128 stands for zero in the data rows.
Here are some numbered points:
[ 26 184 133  58  76 119  99  80  92  94  91  91  98 108] 0
[  0 135 144  73  59  85  86  71  81  86  70  69  96 103] 1
[112 171 120  99 127 126  95 100 133 127 104 132 136 101] 2
[  8 177 148  70  74 111  94  89 103 104  95  89  89  90] 3
[186 105 126 163 135 120 155 159 134 135 152 151 137 136] 4
[  0 150 118  48  54  89  90  82  80  83  76  78  69  65] 5
[213 104 127 173 156 117 144 161 153 149 154 163 159 168] 6
[209  79 142 187 157 146 169 174 162 166 176 164 153 158] 7
[224  80 156 198 168 163 188 173 161 182 179 157 168 193] 8
[  0 100 173  79  73 105 106  84  86  94  88 100 112  94] 9
[193 143 114 152 142 117 142 164 147 124 138 147 137 137] 10
[201  99 137 192 168 147 161 157 143 148 171 178 151 140] 11
[186 131 117 147 152 132 140 155 142 130 134 132 127 144] 12
[197  99 108 161 147 113 137 152 149 147 159 159 132 144] 13
[104 152  99  79 126 134 105 108 132 121 101 116 122 112] 14
[ 59 182 113  64 102 120  75  74 113 110  84  88 104 101] 15
[195  84 155 191 152 143 177 177 157 155 160 149 151 162] 16
[201  96 120 176 163 140 160 159 146 142 150 160 157 156] 17
[186 138 121 161 143 119 129 154 154 135 138 142 129 126] 18
[ 42 180 111  42  72 104  81  79  92  91  82  86  95 102] 19
[ 56 181 111  66 102 120  96  97 109 101  92  92 108  89] 20
[137 171 120  96 124 135 112 114 131 122 118 132 131 128] 21
[203  90 137 189 157 132 155 166 152 149 166 156 134 150] 22
[135 137 110 129 135 126 128 132 131 120 131 139 123 102] 23
[ 68 172 105  65 103 122  89  81 102 107 103 115 122 109] 24
[  0 112 146  64  55  75  83  88  97  94  79  83  93  94] 25
[176 126 117 164 151 129 149 143 131 133 138 137 128 127] 26
[  0 162 146  63  58 103 101  81  74  74  73  68  78  75] 27
[ 73 167 104  70 105 123  89  71 104 126 111 105 108  94] 28
[203 102 127 172 140 121 159 162 148 144 155 152 148 156] 29
[  0 120 226 138 132 177 159 136 148 160 154 154 158 146] 30
[199  91 147 194 150 124 158 156 140 151 143 130 148 163] 31
[210  78 152 186 164 158 177 179 160 152 168 178 177 179] 32
[124 179 104  85 122 122 111 118 119 114 108 115 113 107] 33
[209 131 141 177 143 124 156 151 135 132 143 155 145 150] 34
[172  84 128 176 138 119 163 165 141 139 144 148 146 141] 35
[ 58 173 105  54  79 105  95  91 107  96  73  77  93 105] 36
[ 62 175  97  57  84 103  91  88 104 108  86  84 105 103] 37
[175 119 125 153 135 115 148 165 135 129 145 149 131 125] 38
[ 85 171 127  77 107 133  99  92 119 116  81  84 108 106] 39
[203 108 120 172 146 127 143 146 133 138 147 140 126 132] 40
[  0 115 225 166 144 173 168 156 170 172 169 161 159 160] 41
[  4 184 109  32  48  90  86  77  81  80  61  61  74  72] 42
[216  80 149 194 164 152 174 177 170 173 189 178 154 163] 43
[201 109 121 180 162 125 147 169 153 149 163 163 141 138] 44
[132 144 120 113 138 144 120 105 115 132 130 121 131 139] 45
[148 148 126 133 147 139 126 126 123 123 136 145 121 111] 46
[197 102 123 168 142 122 162 168 146 150 161 153 134 141] 47
New points follow, each followed by the numbers of its three nearest points above by angle, nearest first.
[ 79 163 130  91 116 137 109 105 126 120 107 108 108  97] 20 15 39
[108 166 112  82 119 139 112 113 133 122 102 107 125 115] 14 39 33
[206  83 143 193 161 142 162 169 155 159 163 155 156 155] 7 22 16
[  0 154 121  48  57  91  88  72  70  83  83  78  75  77] 5 27 42
[126 151  93  88 135 132  99  99 122 124 114 124 126 114] 14 33 2
[108 173 108  80 125 134 101  98 118 117  89  92 121 121] 39 14 15
[211  95 147 201 171 141 158 171 163 158 159 150 146 159] 22 7 16
[145 147 119 129 149 131 126 137 129 130 125 134 130 115] 46 23 18
[200  67 151 209 163 147 188 174 142 152 158 149 157 171] 16 8 31
[  0 102 205 104  72 113 118 100 111 118 113 122 120 113] 9 25 1
[ 99 172 121  91 120 125  95 108 138 122 105 125 127 109] 2 15 14
[102 157 148 106 114 145 126  97 121 136 106 101 121 127] 39 0 15
[194  99 136 177 165 138 142 152 147 141 147 142 135 149] 22 17 31
[191 106 108 173 160 126 148 161 149 140 136 143 150 144] 17 44 6
[121 165 102 101 145 136  93 102 135 116  96 107 106 110] 14 33 2
[134 170 116  98 139 142 113 119 132 117 112 133 128 113] 21 33 2
[201  65 156 204 162 139 178 182 158 162 165 163 168 165] 16 7 32
[179 131 106 148 155 139 122 127 133 126 133 142 146 140] 12 26 17
[170 100 143 170 130 113 138 160 149 135 139 133 141 153] 31 35 29
[  0 117 203  97  90 137 122 104 110 119 110 107 118 117] 9 3 25
[ 34 175 119  63  80 131 108  85 109 113  88  82 103  99] 0 20 42
[  0 122 222 151 134 156 152 136 142 147 146 141 137 140] 30 41 9
[ 82 172 127  74 117 140 107 102 117 110  86  98 106 103] 39 20 15
[192 118 108 161 161 127 135 160 145 122 134 139 124 135] 12 26 40
[125 186 117  82 124 143 106 106 131 119 103 114 114 109] 33 21 2
[101 163 107  95 132 137 100 103 141 128  97 108 121 110] 14 15 39
[177 122 102 153 149 119 128 143 137 131 138 143 141 132] 13 44 10
[147 139 120 136 147 137 129 141 139 119 125 146 139 129] 10 12 18
[184  81 139 188 158 131 160 166 147 145 152 146 136 140] 22 16 35
[185 130 102 147 147 116 129 152 142 118 132 138 126 132] 10 12 18
[212  83 167 201 150 146 179 179 169 175 173 157 157 167] 16 7 43
[193 145 109 152 152 123 123 145 140 126 141 148 141 139] 10 18 12
[165 126 107 138 140 121 131 143 127 115 132 147 127 124] 10 38 26
[176 102 139 172 141 125 148 151 133 136 146 141 144 150] 31 22 29
[  0 114 215 129 114 143 147 130 140 152 139 140 144 155] 30 41 9
[190 127  97 158 143 115 138 159 145 135 135 139 149 140] 10 12 18
[ 96 173 112  64 112 143 101  97 114 112 102 116 136 116] 24 14 15
[196  90 134 178 153 142 164 152 141 143 145 143 153 158] 17 31 16
[175 141 103 125 136 122 119 139 137 119 134 133 131 145] 10 12 18
[180 143 114 143 138 115 133 141 120 112 136 138 120 130] 10 12 18
[ 76 187 108  53  98 117  75  65  95  97  84  87  94 100] 15 19 37
[  0  97 192  95  72 105 101  95 103 105 102 109 120 119] 9 25 1
[199 107 120 154 135 123 144 165 147 136 152 149 145 156] 29 6 47
[153  99 136 161 135 119 139 151 134 120 142 150 134 134] 35 4 22
[198 105 123 172 146 127 156 145 116 132 145 140 139 142] 40 4 26
[  0 103 208 105  89 123 116  94 100 110 112 106  96  99] 9 25 1
[173  93 129 171 146 127 166 165 136 139 147 141 142 141] 35 16 4
[108 170 115  90 139 144 116 119 134 126 104 115 116 107] 14 33 39
[153 128 115 138 136 111 103 116 121 121 132 143 130 126] 13 18 46
[ 98 163 113  72 110 132 106 105 127 123  98  94 108 121] 39 15 36
[ 24 172 127  61  77 119  91  60  84 106  96  94 107 102] 0 19 3
[  0 104 168  73  69 111  97  85  86 104 118 101  89  95] 9 25 1
[174 126 123 164 144 124 143 153 135 118 132 133 130 132] 26 40 12
[167 113 124 150 125 119 142 146 137 133 135 139 141 152] 29 6 4
[ 22 171 127  51  67 118  94  62  74  94 100 106 109 100] 0 19 24
[142 118 113 145 131 109 134 143 123 115 128 126 109 106] 23 38 26
[160 131 108 139 143 125 123 131 120 123 134 140 128 119] 26 40 10
[195  94 125 184 160 127 156 160 136 148 164 143 138 149] 22 47 44
[218  83 161 192 151 156 174 163 158 167 171 155 162 179] 8 16 7
[176 107 115 154 142 131 146 152 132 124 146 136 119 137] 40 4 47
[164 131 113 144 139 121 130 146 138 120 127 139 130 134] 10 12 18
[186 115 128 161 148 137 151 153 133 143 168 163 149 139] 11 44 43
[190 143 113 156 157 131 150 182 150 119 133 144 132 127] 10 12 18
[175 113 120 165 148 122 144 160 138 135 154 161 146 132] 44 4 11
[  0 115 156  60  64  95  92  89  92  92  87  94  89  77] 25 9 1
[193  93 127 167 137 119 142 149 136 139 154 150 142 157] 29 6 4
[ 92 170  87  66 114 119  89  79 100 103  99 116 113 105] 24 28 15
[  0 101 185  82  62 102 102  92  90  97  95  93 102  98] 9 25 1
[187 125 116 152 130 117 137 144 137 138 164 164 142 135] 13 4 44
[133 166 115  88 114 137 120 112 120 126 123 120 131 126] 21 33 14
[  0 133 249 164 151 188 179 173 170 166 172 165 162 177] 41 30 16
[139 144 107 120 138 119 108 123 141 125 106 117 118 117] 33 14 2
[150 144 116 123 136 129 109 118 127 123 127 142 139 127] 21 46 2
[149 162 103 102 133 139 111 121 129 108 103 124 136 125] 21 33 14
[135 162 106 101 145 144 107 118 124 115 117 128 131 117] 21 33 2
[179 103 106 157 144 121 139 151 140 137 152 144 120 125] 13 40 47
[215  92 161 192 172 179 183 154 145 163 164 153 165 173] 8 32 16
[178  99  95 154 145 115 138 155 143 132 138 133 128 136] 13 40 47
[  0 104 206 110  99 135 127 118 126 126 115 115 125 131] 9 30 25
[200  82 118 179 150 128 149 158 144 139 154 159 162 161] 17 29 6
[126 136 100 111 147 139 115 136 151 130 116 106 106 109] 14 33 23
[141 137  99 107 138 133 105 121 137 123 114 122 119 128] 14 33 21
[123 152 101 101 139 134 112 123 134 119 115 132 125 110] 14 33 2
[122 143  90  97 126 123 116 123 137 120  96 108 118 107] 14 33 37
[111 145 106  91 125 138 106 104 134 122 101 115 130 125] 14 15 39
